K_723: [179 117  83  80  60  85 146 101 187  91 181]
K_989: [135  98 142 111 125 153 141 125 150 139  99]
K_994: [179 118 142 111 125 153 141 101 186  91 181]
tail: [146 101 187  91] : [181]
tail: [153 141 125 150] : [139  99]
tail: [135  98 142 111 125] : [153 141 125 150 139  99]
tail: [179 117] : [ 83  80  60  85 146 101 187  91 181]
tail: [179 117  83] : [ 80  60  85 146 101 187  91 181]
tail: [135  98] : [142 111 125 153 141 125 150 139  99]
tail: [ 80  60  85 146] : [101 187  91 181]

K_409: [126 123 131 132 133  68  71 130 122 132 135 123 136 119 132 130]
K_823: [71 74 62 76 57 69 71 76 81 65 61 84 62 74 56 67]
K_962: [ 68  67  60 131 133  68  71  75  73  63  61  83  64  65  57  65]
tail: [131 132 133  68  71] : [130 122 132 135 123 136 119 132 130]
tail: [132 133] : [ 68  71 130 122 132 135 123 136 119 132 130]
tail: [71 76] : [81 65 61 84 62 74 56 67]
tail: [69 71] : [76 81 65 61 84 62 74 56 67]
tail: [ 68  71 130 122 132] : [135 123 136 119 132 130]
tail: [61 84] : [62 74 56 67]

K_510: [122 146  99 103 112 136 110 110 100 110 125 109 106 108 160 100 113 113
 114 174 145 166 108 140 147 169 111 116 109 105]
K_331: [122 146  99 103 112 136 109 110 100 110 125 110 109 108 160 133 113 113
 114 174 145 166 108 140 147 169 111 141 109 105]
K_326: [122 146  99 103 112 135 109 110 100 110 125 110 109 108 160 113 113 113
 114 174 145 167 108 140 143  98 111 141 109 105]
K_334: [154 139 115 109 122 142 141 139 137 153 125 110 108 108 160 134 134 122
 119 115 140 148 124 139 147  99 137 156 104 152]
tail: [147  99] : [137 156 104 152]
tail: [110 125 109] : [106 108 160 100 113 113 114 174 145 166 108 140 147 169 111 116 109 105]
tail: [112 136 109] : [110 100 110 125 110 109 108 160 133 113 113 114 174 145 166 108 140 147
 169 111 141 109 105]
tail: [110 108] : [108 160 134 134 122 119 115 140 148 124 139 147  99 137 156 104 152]
tail: [140 143  98 111] : [141 109 105]
tail: [136 109 110] : [100 110 125 110 109 108 160 133 113 113 114 174 145 166 108 140 147 169
 111 141 109 105]
tail: [137 153 125] : [110 108 108 160 134 134 122 119 115 140 148 124 139 147  99 137 156 104
 152]

K_798: [183  81 162  67 137 160 159  94]
K_447: [186 129 161 100 135  62 134 191]
K_620: [134 115 129 120 115 128 123 133]
K_990: [128 149 129 119 115 128 136 118]
tail: [ 81 162  67] : [137 160 159  94]
tail: [129 119 115 128] : [136 118]

K_494: [183 130 145 131 128 120  89 131 137 137 127 125 126 130 142  96 107 113
 126 104 128 108  80 128 115 129 128 144 128 133 104 128 120 134 147  95
 159  84 117 128 136  68 183 118 154 170 128]
K_537: [183 130 145 131 128 120 114 142 128 137 127 125 126 130 142  96 107 113
 126 104 128 108  80 128 115 129 128 144 128 133 104 128 120 134 147  95
 159  84 142 128 129 125 131 124 128 135 128]
K_746: [132 120 122 182  55 119  90 131 137 159 118 162 203 104  94 137 130 123
 134 131 128 128  91 130 116 100 146 130 155 117 125 106 178 140 133  91
 124 134 106 132 156 128 142 134 136  82 142]
K_275: [183 130 145 131 128 120 114 142 128 137 127 125 126 130 142  96 107 113
 126 104 128 108  80 128 115 129 128 144 127 133 104 128 120 128 131 163
 127 119 133 125 111 116 126 135 123 157 125]
tail: [129 125] : [131 124 128 135 128]
tail: [ 90 131 137] : [159 118 162 203 104  94 137 130 123 134 131 128 128  91 130 116 100 146
 130 155 117 125 106 178 140 133  91 124 134 106 132 156 128 142 134 136
  82 142]
tail: [ 90 131] : [137 159 118 162 203 104  94 137 130 123 134 131 128 128  91 130 116 100
 146 130 155 117 125 106 178 140 133  91 124 134 106 132 156 128 142 134
 136  82 142]
tail: [128 136  68 183] : [118 154 170 128]
tail: [128 120  89 131] : [137 137 127 125 126 130 142  96 107 113 126 104 128 108  80 128 115 129
 128 144 128 133 104 128 120 134 147  95 159  84 117 128 136  68 183 118
 154 170 128]

K_726: [137 135 143 140 138 133 133 130 132 154 139 139 157 155 205 146]
K_359: [127 109 113 140 137 133 133  91 112 132 110 109 100  97 205 145]
K_480: [108  93  97  93  94 134 133 130  89 131  94  94 101 102 145 112]
K_243: [113 121 137 151 117 118 119 122 119 115 121 121 127 130  87 103]
tail: [117 118] : [119 122 119 115 121 121 127 130  87 103]
tail: [133 133 130] : [132 154 139 139 157 155 205 146]
tail: [ 94 101] : [102 145 112]
tail: [101 102] : [145 112]
tail: [140 138 133 133] : [130 132 154 139 139 157 155 205 146]

